Here are some points, each followed by its number:
tensor([ 42, -11,  -4,  49, -14, -31, -32, -10, -24,   1, -23,  -6, -35,  44,
        -36,   0,  14,  -2,  28, -18, -20,  16,  52,  -5,  16, -44, -64, -11,
         -9,  29,  51,  15,  36,  26,  30,  51, -13, -11,  82, -11,  31, -17,
        -12, -17,  85,   1,  19,  53]) 0
tensor([  1, -65,  10,  22,  -6, -18, -44,  16,  -3, -17, -36, -45,  22,   7,
         -4,   5,  -3, -22, -32,  24,  -1,  38,   1, -14,  40,   2, -66, -44,
          8, -16,  14, -19,  22,  33,  -5,  24,   7,  -9,  22,   4,  39,  18,
         -4, -20,  42,   9,  10,  12]) 1
tensor([ 32,  -5,  -2, -22, -33,  10,  52, -14,  -1, -17,  10,   9, -28, -42,
        -10,   1,  30, -11, -45, -17, -20,  -8, -25,  36,   0, -17, -15,   7,
         44,   6, -13,   9, -10, -34,   1, -16,  27,  15, -49,  18, -24,  -6,
         12,   9,  28,   5, -29,  12]) 2
tensor([ 13, -28,  12,  13,  41,  34,  15,  12,   1,  23,   1,  40, -29, -13,
         32,  14, -21,  13, -15, -28,   1,   6,  36, -13, -39,  -2,  12, -37,
         21, -24, -10, -26, -47, -50,  13, -20, -55, -18,  17,   2, -16,  -3,
         22, -25, -38,  32,  39,  -6]) 3
tensor([  0,  -2,  28,  -1,  49,  27,  41,   8,   5,  21,  -5,  35, -34, -86,
         12, -11, -11,   3,  20,   3, -25,  19,   9, -15,  -2, -35,  38,   3,
         24,  21, -43, -27,  -4, -42, -17, -39, -34, -21,  27,   4,  -6, -31,
          4,  -8, -67,  22, -24,   0]) 4
tensor([-12,  20,  -4,  26,  23,  -1, -62, -11, -32,  67,  51,   8,   9, 105,
        -72, -11,   0,  29, 109,   5,  19,  10, -20,   6, -42, -32, -43,  20,
        -60,  40,  98,  12,  30, 127, -14,  66, -66, -15, 120,   2,  62, -15,
        -31, -50,  27, -14,  40,  22]) 5
tensor([-10,  29,  -7,  27,  47,  27,   2,  -7, -32,  -1, -17,  34,   6,  -5,
         63,   1, -15,  40,  18,  24, -51,  39,  14,  39, -42, -20,  53,  80,
        -51,  55, -47,  41, -33,  70, -35, -30, -21,  -3, -57,   1, -18,   5,
         -5, -20, -31,  20, -41,  -1]) 6
tensor([-13,   0,  20,  -4,  41,   4,  -9,  10,   3,  12,  34,  13,   8,  11,
         -1,   3, -27,  23,  39, -25,   5,   9,  -8, -17,  -6, -12,  24,  10,
         13,  -7,  -2,   5,   5,  -4,  -4,  -2, -11,   0,   1, -34,  12, -13,
         -1, -39, -34,   1, -10,  -4]) 7
tensor([  71,   -7,  -29,  -12,  -32,  -40,   16,    9,   -5,   48,   66,  -43,
           0,  -51, -104,  -77,  108,  -39,   79,  -60,   77,  -78, -113,   44,
          38,  -26,  -65,    6,   22,  -21,   32,   32,    9,  -30,  -17,   95,
         -48,  -51,   -8,   12,   77,  -79,   35,  -39,   45,  -54,   30,  -38]) 8
tensor([-13,  18,  14,  14,  -4, -14, -60, -40,  15,  16,  -6, -21,  21,  62,
         56,  16, -39,  30, -12, -10,  12,   0,  21,  25, -34,  12, -38, -49,
        -11,  17,  27,  40,  20,  12,  17,  16,  -4,  -3,   9, -27, -17,  35,
        -10,  14,  -6, -24,  14,  12]) 9
tensor([ 39,   7,  25,   8,  22,  23,  15,   0,   0,  31,  -1,   5, -45, -39,
         18, -15,  -8,   7,  -1, -15,  11,  -2,   8,  -4,  -1, -13,   8, -10,
          1,   6, -14, -17, -13,   6,  -1,  -8, -33, -15,  10,   2,   7,   6,
         12,   6,  -6,  18,  16,  -6]) 10
tensor([ -3,  30, -44,  28,  17, -10, -41,  20, -45,  37,  28,  21, -20,  52,
        -39, -46,  32, -15,  35, -57,  31, -38,   5,  47, -38, -26,  -1,  27,
        -52, -28,  32,  25, -39,  -9,  15,  47, -61, -22, -26,  20,  -5, -27,
         23, -16,  34, -26,  25,  16]) 11
tensor([ 36, -48,  30,  43,  39,  -6, -27,   9,  19,  53,  11, -23, -37,  33,
         44,  19, -42,  21,  60, -79, -11,  10,  32,  -4,  -6, -43, -72, -95,
         13,  24,  54,   5,  48,  -5,  16,  26, -45, -13,  60, -26,  25, -32,
         14, -27,  14,  11,  26,   6]) 12
tensor([ 70,  22,  22,   8,  34,  15,  57, -26, -14,  29,   1,  47, -88, -81,
         15, -14,  21,  11,   7, -34, -33,  -5,  22,  35, -26, -61,  60,  62,
         -3,  54, -43,  17,  12, -12, -22, -20, -21, -11, -77,  26, -15, -35,
         14,  23,  14,  15, -34, -10]) 13
tensor([ -49,   60,  -38,   70,    2,  -42,  -21,    1,  -72,  -18,   57,   18,
         104,  109,  -64,   39,   -2,    2,   29,   -6,  -36,   34,   -2,   19,
         -68,  -21,  -45,   17,   23,  -10,   33,   18,  -27,   22,  -12,   27,
          -7,   21,   52,   -5,  -70,  -26,  -16, -104,   28,  -60,  -26,   34]) 14
tensor([-16,   3, -38,  10,  15, -13, -70,  31,   2, -29, -29, -29,  51,  29,
         22, -28,   3, -28,  10,  17,  19,   7,  -4, -28,  43,  25, -22,  -7,
        -26, -44,  18,   2, -24, -10,  12,  10,   3,  14, -31, -12,  26,   6,
         15,  37, -43,  26,  -7,  -7]) 15
tensor([-12,   1,  14, -24,   6,   0,   1,  -7,  19,  18,  16,  22,  -5,   3,
          5,   6, -18,  22,  28,  -5,   2,   4,  -3, -10,  -3, -13,  16,  14,
          4,  26,   7,   9,  15,  -3,   0, -12,   5, -10,  40, -22, -10,  12,
        -13,  -9, -30,  -4,  -7,  -7]) 16
tensor([ -46,  -31,   11,   26,   83,   11,  -96,    8,   16,   -8,   32,  -36,
          89,   83,   15,   14, -110,   37,   15,   -8,  -13,   93,  -35,   -7,
         -13,   21, -108,  -82,   26,   16,   42,  -14,  -41,  125,  -53,  -24,
         -19,   22,   53, -125,   21,   14,  -74,  -61,  -25,    0,   14,  -42]) 17
tensor([-49,   9,  -2,  -5, -25, -21, -73,  -5,  15, -18,  -9, -29,  39,  90,
         48,   8, -39,  31,  16,  -9,  24,   0,  45,  22, -15,  29, -12, -43,
        -13,   7,  32,  36,   4,  24,   2, -10,   9,   7,  13, -17, -24,  27,
        -13, -28,   3, -15,   4,   3]) 18
tensor([ 102,  -18,   74,    5,   95,   79,   47,   18,  -17,   73,   -1,   25,
        -127, -118,   46,  -28,  -42,   17,   25,  -41,   40,   33,   68,   15,
         -16,  -70,   46,   -8,  -42,  -16,  -67,  -63,  -34,   44,   -6,    9,
        -127,  -29,  -13,    5,   71,   -5,   76,   14,   29,   64,   54,  -10]) 19
tensor([-22,  -9,  14, -20,  37,   1, -28,  -2,  20,  12,  22,   4, -15,   9,
          8,  24, -38,  33,  25, -23,  20,  12, -15, -20,   1,  -4,   8,   2,
        -13,  15,  -5,  11,  -4,  19,  14,   3,  15,   2,  36, -51,  -7,  -7,
        -17,  -5, -37,   9,  -7, -10]) 20
tensor([ 10, -18,  -9, -10,  -9,  -2, -11,   9,  18,   8, -23, -15, -26, -34,
         38, -34,   4, -14, -31,   0,  31, -10,  10,  13,   4,   7,  -5, -12,
        -10,   3, -10,   4, -19,   1,  20,  -5, -12, -18, -28,   9,  -2,   6,
          9,  51,  -3,   4,  10, -20]) 21
tensor([-11,  10, -35,  22,  44, -12,  15,  51,  -4,  10,  65,  17,  31,  -5,
        -48, -19,  34,  -4,  87, -42, -14, -23, -26, -27,  21, -36,  21,  36,
        -21,  24,   6,  23,  15, -62, -19,   3, -42,  22, -13,  21,  24, -72,
         49, -28, -73,  -8, -11,   3]) 22
tensor([-36,  20,  -3, -15, -38, -11,  23,  -6, -10,  -2,   7,  21,  11,  29,
        -16,  -3,   4,  17,   3,  20,  -6,  -7,  -5,  -7,   1,   5,  44,  52,
        -18,  22, -12,  19,  -4,   7,  -6, -12,  19,   5,  -2,  32, -18,  20,
        -14,   3, -17, -13, -24,  11]) 23
tensor([-29,  19, -75,  43, -85, -52, -83,  -3, -19, -25, -52, -44,  75,  94,
          7, -23,  10, -56, -29,  46,  -9, -18,  49,  -3, -20,  49, -52, -38,
        -13, -63,  43,  -8,   4, -21,  14,  46,  25,  15, -18,  47, -46,   0,
        -18,  25,  78, -34,   9,  21]) 24
tensor([-39,  20,  -9,  -4,  -7,  -1,  25, -16, -10, -21,  30,  12,  29,  31,
        -40,  17, -12,  12,  -8, -10, -16,   1, -23,  19, -32,  -6,  22,  25,
         11,  27, -12,  15,   6, -14,  -5, -31,  35,  12, -27,  -4, -25,  -5,
        -30, -35,  11,  -2, -43,  14]) 25
tensor([  18,   19,    1,  -18,   16,   48,   59,  -13,    5,   19,   26,   30,
          34, -106,   -4,   -5,   26,  -24,    8,   30,  -41,   -7,  -61,   10,
         -66,   19,   73,  -71,   63,  -18,  -11,  -28,  -34, -116,  -38,  -46,
          19,    3,   19,   -4,  -12,  -14,   -3,  -26,  -89,  -20,  -32,  -27]) 26
tensor([-24, -39,  10,   6,   6,  -8, -41, -14,  21, -19, -42, -30,  53,  33,
         58,  14, -47,  12, -20,  32, -13,  23,  38, -16,  -2,  27, -27, -80,
         -2, -20,  39, -20,  -2, -14,   2,   4,  10,   8,  11, -26,   1,  16,
         -9, -32, -25,  21,   6,  14]) 27
tensor([ 28, -38,  34,   6, -41,   5,  33, -15,   1, -24, -16,  -6,  -9, -20,
         16,  26,   2, -14, -33,  -8,   2,  -7,  28,  18, -11,  22,  -6, -82,
         43, -17,   9, -22,   2, -47,  35, -14,  20,  -8,  13,  -1,  -6,  27,
        -12, -12,  24,   3,   8,  15]) 28
tensor([ 53,   8,  35,  -4, -63,  18, -32, -34, -14,  66,  -1, -24,  36,  92,
         12, -24,  -8,   3,  21,  23,  34,  38,  51,   3, -34,  44, -44, -71,
        -25,  21,  87, -34,  28, 113, -10,  28, -44, -32, 127,  -1,  19,  86,
        -19, -46,  76, -11,  79, -13]) 29
tensor([ -7, -68,   7, -25,  -6, -26,  -2,   5,  -3, -56, -76, -29,  28,  26,
        -37,  31,   3, -25,  13,  41, -20,  70,  -3, -39,  51, -24, -66,  15,
        -12, -15,  23,  18,  72,  56,   0, -36,  70, -30,  25, -14,  59,   9,
        -30, -22,  73,  28,  -9,  19]) 30
tensor([ -28,  -36,  -44,  -12,   -2,  -48,    6,   92,   50,   54,   84,  -16,
          -8,   71, -127,   -3,   28,  -28,   72,  -25,   33,  -47, -127,  -91,
         121,  -12,  -25,  127,  -62,   83,   -9,  -17,   98,   94,  -22,   53,
          22,    1,  -39,   16,   85,  -33,   25,   47,   79,   -6,   26,  -50]) 31
tensor([-53,  29, -28, -19, -63, -32,  46, -16,  -3, -43,  13,  39,  20,  28,
        -26,  17,  17,  40, -21,  68, -31, -32, -27,   0,   3,  42,  93, 127,
        -32,  41, -20,  56, -24,  32, -13,  -2,  54,  19, -38,  56, -48,  31,
        -43,  21, -26, -53, -57,  25]) 32
tensor([-33, -24, -48,   1,  15, -47, -81,  32,  10, -53, -54, -42,  74,  42,
         45, -17,   7, -21,   4,  45,  12,   3,  37, -40,  53,   8, -29, -12,
        -17, -48,   2,  11,   5, -23,  -4,  -2,   9,  10, -33, -26,  17,  -2,
         26,  40, -42,   0,  23, -25]) 33
tensor([ 50,  62,  19,  -5, -62, -11,   0, -36, -26,  45, -21, -29, -13,  -2,
         66, -33,   6, -19,  -6,  -8,  39, -40,  90,  20, -60,  31,  -2, -46,
         -4, -46,  16, -17, -22, -22,  20,  21, -55, -32, -16,  28, -45,  35,
         23,  29,  27, -44,  64,  -7]) 34
tensor([ 35,  -2,  25,   4,  24,  16,  48,  11, -10,  29,   6,  29, -38, -49,
        -15, -18,  13,  -4,  11,  -7,  -1,   5,  -9,  -8,  -4, -27,  30,  22,
         10,   2, -20, -10,  -9,   0, -20, -13, -29, -21,  -4,  12,  21,  -8,
         12, -26,  -8,  31,  -7,  -5]) 35
tensor([-11,   8, -12,  17,  48, -14, -38,   6,  -2,  21,  44,   6,  -3,  24,
        -23,  15,  -9,  12,  31, -59,  19, -10, -30,  -6,  -4, -14, -20,   2,
          0, -10,   4,  19, -20,   1,   5,  29, -34,  17,  -8, -30, -10, -31,
         -5,  -3, -23,  -9,  16,  -8]) 36
tensor([-23,   0,  -1,   2,   6, -10,   2,   9,  17, -17,  -9,  -4,   4,  -1,
        -13,  -9,  -1,   2,   8,   7,  -5,  -3, -12, -27,  16,  -9,  22,  26,
        -20,  16, -24,  13,  14,  20,  -3, -11,   6,  -2,  -7,  -5,  -3,   1,
         -1,  28, -18,  22, -10,   0]) 37
tensor([  2, -11,  23, -11, -12,  19, -22,  14,  42,  40, -18,  -3, -41,  -5,
         57, -21, -28,  20, -40,   4,  43, -10,  36,  -5,   8,  36,  38,  12,
        -42,  14,  -1,  -7,   1,  45,  29, -22,  -6,  -2,  -2,   3,  -4,  59,
         16,  76, -25,  34,  16, -44]) 38
tensor([ 65, -15,  22, -18, -35,  22,  95, -44,  -8, -45,   6,  12, -43, -48,
        -37,  29,  55,   2, -46, -38, -49, -25, -16,  70, -31, -39,  -8,   2,
         60,  33,  33,  20,   5, -78, -26, -30,  28,  14, -67,  16, -13,  -8,
         -2,   2,  36,  13, -40,  40]) 39
tensor([-46, -14,   8, -30, -27, -33, -46,   7,  42,   0, -14, -19,  34,  87,
         53,   4, -52,  38, -10,  12,  26, -23,  18, -28,  31,  50,  37,  -8,
        -27,   9, -10,   5,  17,  22,  37,  -3,  30,   9,  10, -23, -29,  37,
         -4,  56, -57,  10,  -1, -16]) 40
tensor([ 45, -11,   1,   7,  14,  37, -71,  -3,  -5,  15, -29, -47, -33,  -7,
         -1,   1, -13, -11, -21,  17,  29,  12,  -4,  -2,  46,  33, -43, -39,
        -42, -58,  53, -50, -34,  88,  26,  26, -28, -13,  18, -28,  85,  40,
          8,  40,  35,  53,  50, -26]) 41
tensor([ 35, -25,  22, -10, -29,   6,  16, -26,   6,  -2, -14, -18, -22, -37,
         13,  16,  -7,  -7, -46, -12,  18,  -5,  10,  10, -13,  18, -26, -56,
         48, -29,  -1, -21,   9, -43,  18,  -4,  20,  -5,   0,   3,  -2,  19,
         -5,  -9,  39,  12,   6,  14]) 42
tensor([  10,    1,   -2,   -7,  -23,  -22,   37,   25,  -12,   23,   65,   21,
          13,    9, -127,   20,   38,  -49,   65,    0,   36,   -3,  -47,  -84,
          61,  -12,  -15,   24,   12,  -12,   20,  -61,   68,   63,    8,   35,
          17,   -5,   85,   -1,   66,  -18,  -24,  -56,   93,  -19,    0,    3]) 43
New points follow, each followed by the numbers of its three nearest points above by angle, nearest first.
tensor([ 76,  39,   5,  -1,  33,  37,  56,  -9, -16,  28,  -6,  47, -98, -86,
         18, -32,   9,   0,   7, -47, -27,  -4,  11,  64, -32, -59,  63,  75,
        -28,  30, -26,  40,  -7,  10, -21, -25, -30, -11, -99,  30, -10, -15,
          7,  17,  22,  17, -48, -11]) 13 35 6
tensor([-52,  -9, -31,  24, -26, -31, -28,  16, -11,   0,  -7,  -3,  69,  51,
        -16,  -6,  -7,  -1,  11,  19, -31,  -8,  -6, -33,   8,   7, -22, -16,
         -7,  10,  18,  13,   7, -10,  -1,   4,  17,  12,  32,   7,   2,  -4,
        -25, -29, -19, -24, -13,  16]) 14 24 18
tensor([-16,  -9,  -3,  28,  41, -18,  21,  14,   4,   0,   3,  13,   4,  -3,
        -19,  20,   6,  -3,  28,   1, -34,  11, -18, -68,  31, -14,  -2,  10,
         -9,   4, -16, -29,  36, -12,  -2,   7,   3,  12,  17,  -9,  18, -29,
        -11, -17, -19,  14, -25,  12]) 22 43 37
tensor([-11,  44, -46, -24, -35,  -3, -28,  -8, -14,   4,  -9,  -3,  15,  -5,
         -4, -43,  39, -11,  28,  47,  11, -20, -23,  23,  20,  -9,  16,  71,
        -43,  15,  -7,  66, -40,  74, -45,   1,   7, -22,  -9,   9,   2,  -3,
         -9,  16,   3, -28,  11, -18]) 32 23 6
tensor([ -4,  31, -39,  -9, -47, -13,  -6,  10, -12,   2,  21, -28,  34,  -4,
        -43, -39,  51, -35,   1,  16,  33,  -2, -54,  14,   6,  30, -13,  24,
          3, -15,   5,  23, -23,  13, -21,  23,   8, -12, -39,  27,   4,   4,
         -4,  24,  13, -21, -13,  -2]) 8 24 31
tensor([ -7,  15,  13,  28,  50,  24,  -1,  -3, -24, -18, -24,  32, -23, -16,
         44,   1, -18,  27,   0,  18, -30,  40,  14,  20, -41, -23,  47,  55,
        -29,  34, -51,  22, -21,  54, -22, -21, -22,   2, -29,   4, -12,   7,
         -4,  -2, -22,  30, -49, -14]) 6 13 4
tensor([-31,   4,   1,   6,  18,  -4,  11,  14,  -4,  -9,  -5,  17,  23,  13,
         -8,  11,  -4,   1,  25,  10, -23,  10,   0, -37,  15,  -8,  31,  25,
         -5,   7, -11, -13,  16,  -7, -10, -14,   4,   6,  11,  -3,  -3, -14,
        -16, -13, -34,   6, -24,   3]) 37 7 22
tensor([ -41,   11,   18,  -50,  -26,  -28,  -14,    9,    0,   18,   74,  -42,
          46,   20,  -54,   48,  -21,   15,    1,   62,   42,    1, -105,  -13,
           5,   45,  -11,   18,   -8,   -7,   -5,  -18,   -7,  114,  -57,   30,
          16,   -7,   16,  -53,   -9,   20,  -61,  -10,   11,  -36,   15,  -58]) 17 31 43
tensor([-42,  28,  -7,  -9, -55,  -8,   5, -17,  10,  -2, -13,  13,  11,  -2,
         10, -19,  -8,  25, -57,  34,  20, -36,   6,  30, -38,  45,  74,  73,
        -11,  19, -34,  27, -43,  -8,  24,  -9,  21,  27, -52,  37, -29,  18,
         21,  66, -13, -19, -19,  -6]) 32 23 38
tensor([ 31,  -4,  11,   1,  13,   3, -12,  17, -13, -21, -42, -26,  14, -20,
         67,  -1, -17, -46, -54,   6,  12,  55,  54, -25,  10,  29, -12, -43,
         26, -51, -20, -52, -25,  -4,  10,  -3, -20,   9,  -9, -18,   2,  24,
         33,  10,  -9,   7,  25, -12]) 27 42 33
tensor([  1, -35,  18, -23,  46,  29,  -6,  12,  36,  -6,   0, -16,   3, -41,
         12,  19, -31,  -9,  -7,   8,   5,  29, -46, -57,  49,  13,  -8, -73,
         35, -23, -19, -65,   5,   6, -10, -31,  10,   5,  28, -69,  42,  -9,
        -15, -11, -54,  44,  15, -29]) 17 20 27
tensor([ -10,   40,  -36,   18,   87,    5,    4,   47,    3,   21,   54,   30,
          25,  -34,  -59,   -3,   20,   -5,  115,  -76,  -18,  -12,  -53,  -36,
          39,  -67,   37,   57,  -17,   35,  -19,   13,   45,  -90,  -28,  -28,
         -38,   25,  -14,  -17,   22, -109,   42,  -15, -100,    6,  -22,   -9]) 22 7 36
tensor([-12,  13,  -4,  -9,  -1,  24,  37,   3, -10,  17,  14,  21,  28, -27,
         18,   3,   0,  -2,  14,  12, -18,  -6, -12,  -6, -29,  20,  31, -21,
         26,  -7, -20, -13,  -8, -68, -17, -47,  -5,   1,   2,  13, -15,  -9,
          3, -26, -70, -12, -17,  -7]) 26 4 3
tensor([ 39, -20, -23, -10,  17,  -5,  26,  38,  -2,  30,  49, -27, -10, -20,
        -38, -64,  71, -34,  57, -79,  34, -51, -31,  46,  10, -15, -27,  -3,
         20, -16,   8,  32, -17, -59, -15,  33, -34, -36, -48,  10,  28, -76,
         60, -33,  29, -46,  45, -23]) 8 11 22
tensor([ 10, -10,  -6, -18, -10,   7, -39,  13,   2,   9,  -1, -24,   2,  28,
          0, -14,   8,  -4,   5,  22,  20,  16,   1, -15,  19,  16, -21,  -7,
         -8, -12,  18,  -2,  -2,  26,   5,  11,   1,  -5,  29,   1,  42,  14,
         27,   7,  11,  24,  33,   8]) 41 29 1
tensor([-43,  44,   4,  58,  72,  34, -10, -32, -41, -13, -42,  58,  -3,  10,
         93,  11, -32,  28, -16,  41, -58,  43,  30,  48, -62, -47,  76, 118,
        -54,  66, -96,  51, -41, 116, -30, -59, -29,  -1, -41,  -1, -34,  -3,
         -4,  -5, -60,  31, -79, -38]) 6 13 32
tensor([ 22,  40, -14,   4,  -9,  20,  17, -23, -50,  19, -25,  -1,   0, -13,
         30, -16,  15, -19,   0,  30, -17,   3,  14,  14, -26,   7,   1, -12,
          9, -24,   1, -19, -31,   5, -17, -12, -18, -17,  -4,  12,  -5,   9,
         -2, -29,  -7,   2,  21,   6]) 34 26 10
tensor([  -5,  -27,    3,   22,   -5,  -30,   43,   25,  -42,   11,   70,    0,
           3,   -1, -127,   57,   72,  -33,   81,  -15,   29,    2,  -70,  -95,
          37,  -10,  -58,   18,   30,  -32,   19,  -75,   60,   37,   18,   88,
         -38,   20,  104,   26,   84,  -23,  -12,  -73,  110,  -26,   28,   18]) 43 31 8
tensor([  5,   9,  -8, -57, -46,  -2,  16,   0,  13,   7, -16,  -5, -22, -36,
         -4, -23,  33,  -1,  -1,  37,  21, -35, -14,  -3,  31,  12,  35,  43,
          0,  -1,  -9,  13,  -3, -10,  -3,   5,  33, -11, -23,  15,   7,  15,
        -14,  37,   7, -16,   0, -11]) 32 23 21
tensor([ -1,  -2,  11,  42, -21, -29,   8,   4,  -8, -27, -27,   5, -23,  37,
        -28, -14,  13,   8, -15, -11, -41,  -1,  38,  -9,  25,  -6,   3,  19,
        -29,  48,  17,  30,  31,  34,  32,  21,   3,  19,  18,  14, -12,  -4,
         -9,   8,  39,   5, -25,  54]) 0 30 32
tensor([ -37,   16,  -25,   95,  118,   55,  -36,   10,  -76,  -37,  -43,   67,
          26,   10,  104,  -15,  -44,   26,   -4,   36,  -61,   80,   36,   17,
         -74,  -28,   71,  127,  -72,   18, -119,   19,  -64,  127,  -41,  -66,
         -44,   34,  -78,   41,  -39,  -34,   19,   -2,  -43,   48,  -82,  -40]) 6 13 37
tensor([ -5, -10, -28,  42,  54,   8, -83,  44, -35,   7,  -9,   5,  -6,  32,
         29, -13, -24,   2,  26,   5,  30,  37,   6, -27,  20,   1, -44,  68,
        -34, -34, -44,   1, -23, 126,   2,  39, -66,  16,  -9, -12,   3,  -2,
         27,   0,   4,  25,  33, -36]) 41 17 15
tensor([  7,  -7,   5, -84, -33,  28,  38, -16,   1,  -1, -25,  11,  25, -76,
         75, -30,  15,   1, -41,  34,  23, -21, -20,  38, -17,  66,  78, -12,
         37, -43, -19, -14, -41, -93, -19, -56,  27,  -1, -67,  22, -30,  41,
         33,  13, -75,   0,  11, -14]) 26 21 2
tensor([-81,  79, -36,  10, -13, -28,  38,  24,   7,  47,  80,  77,  22,  86,
        -46,   2,  40,  16,  63, -17,   6, -43,  -7, -37,  -6,  23,  92,  86,
        -41,   6,   1,  -5,  -7, -59,  16,  10, -18, -12,  29,  79, -56, -17,
         -7,   2, -87, -52,   7,  16]) 23 22 32
tensor([ 14,   5,  14, -35, -37,  20,  52, -16,  -9,  42,  49,  18,  -4,  10,
        -74,  -4,  43,   1,  36,   1,  17, -34, -36,   4,   0,  35,  13,  -3,
         40,  10,  33, -28, -18, -31,  -9,  -2,  11,  -5,  60,  19,  10,  11,
        -26, -30,  17, -53,  42, -11]) 43 8 26
tensor([ 46, -12, -17, -20,   5,   9,  -9,  -2, -12,  -4,   1, -31, -39, -18,
        -10, -29,  40, -29,  20, -29,  11, -21,  -8,  19,   8, -26, -48, -23,
          9, -14,  26,  13,   9, -27,   8,  25, -14, -10, -15,  -8,  36, -23,
         37,  22,  38,  -5,  36,   1]) 8 11 0
tensor([ 24, -48, -25, -52, -54,  21,  24, -15,  23,  -7, -12, -32, -44, -13,
        -35, -52,  68, -44,  27, -38,   4, -31, -18,   7,  38, -25, -38, -16,
         11,  16,  62,  23,  30, -56,  22,   2,  33, -41,  42,  12,  63, -12,
         17,  36,  64,  -2,  24,  -1]) 8 0 39
tensor([  2,   4,  11, -21,  30,  27,   0,  -7,  -4,  42,   2,  52, -10, -15,
         16,  13, -45,  25,   7, -19,   9,  25,   5, -33, -28,  -4,  17, -34,
         36, -30,   2, -44,  -7, -53,  17, -22,   0,  -9,  54, -16,  13,   6,
         -1, -44, -27,  23,   1,  12]) 3 4 7
tensor([-21,  13, -19,   3, -18,  -4,   9,  -4,   9,  -6,  15,  21,  10,  12,
         -6,   3,   6,  16, -10,  23,  -6,  -9, -12,   4,  -5,  14,  30,  42,
        -27,  14,  -8,  19, -19,   8,   4,   9,  29,  12, -20,  32, -23,  15,
        -16,   3,  -8, -15, -27,   4]) 32 23 25
tensor([ 127,   23,  120,  -35,  106,  115,  109,  -51,   15,  127,   -7,   52,
        -127, -127,   40,  -40,    9,   28,  -15,  -51,   19,   -9,   33,    1,
         -13,  -58,   75,  -38,  -12,   19,  -24,  -60,  -19,  -25,  -11,    7,
        -127,  -63,   30,   44,   68,   22,   56,   42,   20,   82,   40,  -13]) 10 19 35
tensor([-14, -15, -25,   8, -11, -26,   9,  -3, -23, -22,  -6, -24,  44, -15,
        -55,  -3,  37, -36,   0,  49, -34,   9, -59, -30,  24,  -7, -42,   8,
         31, -17,  16,  -2,   1,   9, -37,  -7,  38,  12,  -7, -13,  29, -33,
        -25, -29,  14,   3, -15,  18]) 30 43 1
tensor([  80,  -55,   24,    5,  -32,   37,   49,  -42,    2,  -51,   21,    1,
         -54,  -79,    1,   19,   35,    7, -118,  -21,  -27,  -32,  -34,   83,
         -25,    2,  -60,  -25,   55,   -1,   11,    5,  -54,  -73,   29,   17,
          45,   54,  -87,   40,  -20,   19,   -2,   17,   79,   25,  -56,   42]) 2 39 42
tensor([ -3,  38,   5,   6,   5,  -9,  34,  19,   2,   1, -19,  32,  -6,  -3,
         35,  -4,   4,  -6,   4, -14,   0, -25,  59, -37,   7,  -1,  63,   4,
        -12,  -4, -24, -14,  11, -72,  22, -25,  -3,  17,  -5,  16, -29, -10,
         14,  33, -57,   0,  -1,   8]) 4 3 26
tensor([-14,   9, -11,  13, -23, -15, -30,   2,  -1,  -7,  13, -15,  13,  50,
         -5,   5,  -8,  10,  -1, -31, -13,  -3,   4,  29, -20,  17, -20,  -2,
          0,  16,  17,  35,  -3,  -3, -11,   9,   5,  12, -16,   1, -28,   9,
        -11,  -8,  10, -15,  -2,  -4]) 18 9 14
tensor([   5,  -20,   28,    9,   11,  -22,   38,   37,   -3,   15,   34,    6,
         -29,  -28, -127,   26,   56,  -27,   42,  -24,   11,   -1,  -67,  -58,
          35,  -37,  -25,   27,   40,  -21,   19,  -54,   41,  -10,   14,   15,
          -9,    4,   94,    7,   52,  -29,    0,  -38,   26,    7,    8,  -16]) 43 8 31
tensor([-26,  -4,  18,  -3,  -7,  32,  56, -28,  10,   2,  36,  29,   6,   9,
        -42,  30, -22,  48, -15, -14, -52,   0, -32,  28, -57, -11,  52,  25,
         -4,  87,  16,  24,  31, -13, -12, -25,  27,  14,   8,   9, -29,  -2,
        -29,  -6, -24,  13, -73,  27]) 25 23 32
tensor([  0, -12,  12,  -7,  25,  10,  30,   9,  -4,  15,  31,  14,   5, -14,
        -71,  20,   7, -16,  29, -24,   4,  19, -47, -52,  27, -18, -26,  -5,
         47,   6,  10, -47,  40,  -4,  -1,  -7,  -6,  22,  77, -23,  45, -27,
         -8, -36,  -7,  -3,  13,   9]) 43 7 31
tensor([  5, -11, -10, -40, -26,  12,  -5,  -3,  21,   2,  -4, -18, -17, -27,
         45, -32, -13,   3, -18,  14,  41, -24,  11,  39,  -6,  10,  22,  -8,
         -1, -10,  -4,  17, -21,  -6,   6,  -8,  10, -24, -32,  -2, -11,   8,
         20,  34,  -1, -10,  14, -23]) 21 38 34
tensor([  -1,   -6,  -11,   20,  -17,  -44,   37,   45,  -46,    4,   51,   -8,
          20,   38, -127,   34,   51,  -53,   43,  -15,   25,   15,  -53,  -74,
          49,  -14,  -75,   58,   47,   -7,    8,  -37,   47,   24,   12,   62,
         -29,   26,   61,   20,   39,  -20,    2,  -60,   85,  -56,   57,   22]) 43 31 8
tensor([  1,  21,  10, -23,  -4,  29,  -1, -18,  -2,  22, -23,  20, -30, -42,
         18,  13,   3,   1, -36,  17,  17,  18,  -7,  23, -31,  16,  22,  22,
          2, -36, -15, -30, -23,   4,   6,  13, -23, -19,  11,   3, -13,  48,
          2,   8,  -9, -27,  42, -29]) 34 10 38
tensor([ 29, -14,  -7, -22,  -8,  -4,  13,   3,  -5,  32,  28, -21, -20, -28,
        -34, -30,  44, -15,  36, -19,  19, -36, -36,  29,  18,  -2, -32,   3,
         -4,   5,   9,  21,   1, -17, -19,  26, -13, -13, -18,   7,  36, -24,
         22,  -3,  20, -23,  19, -12]) 8 31 11
tensor([ 12,  -3, -27, -62,  10,   2,  -7,  -4,  65, -16, -12, -33, -28, -37,
         53,  -6, -20,  11, -23, -36,  61, -52,  25,  41,  -5, -17,  20, -32,
         -2, -40, -20,   3,  11, -53,  19, -22,  21, -42, -61, -53,  -5, -28,
         14,  45, -10,   6,  19, -30]) 21 42 38
tensor([ 38,  -7, -10, -24,   7,  19, -11, -25,  51,  13,  -1, -20, -52, -52,
         34, -16,  -8,   2, -22, -16,  36, -26, -19,  48,  -5, -14,  -7, -21,
        -15, -23,  17,  16, -24, -22,  10,  17,   2, -28, -45, -26,  11,   6,
         20,  43,  -2,  17,  30, -26]) 21 10 38
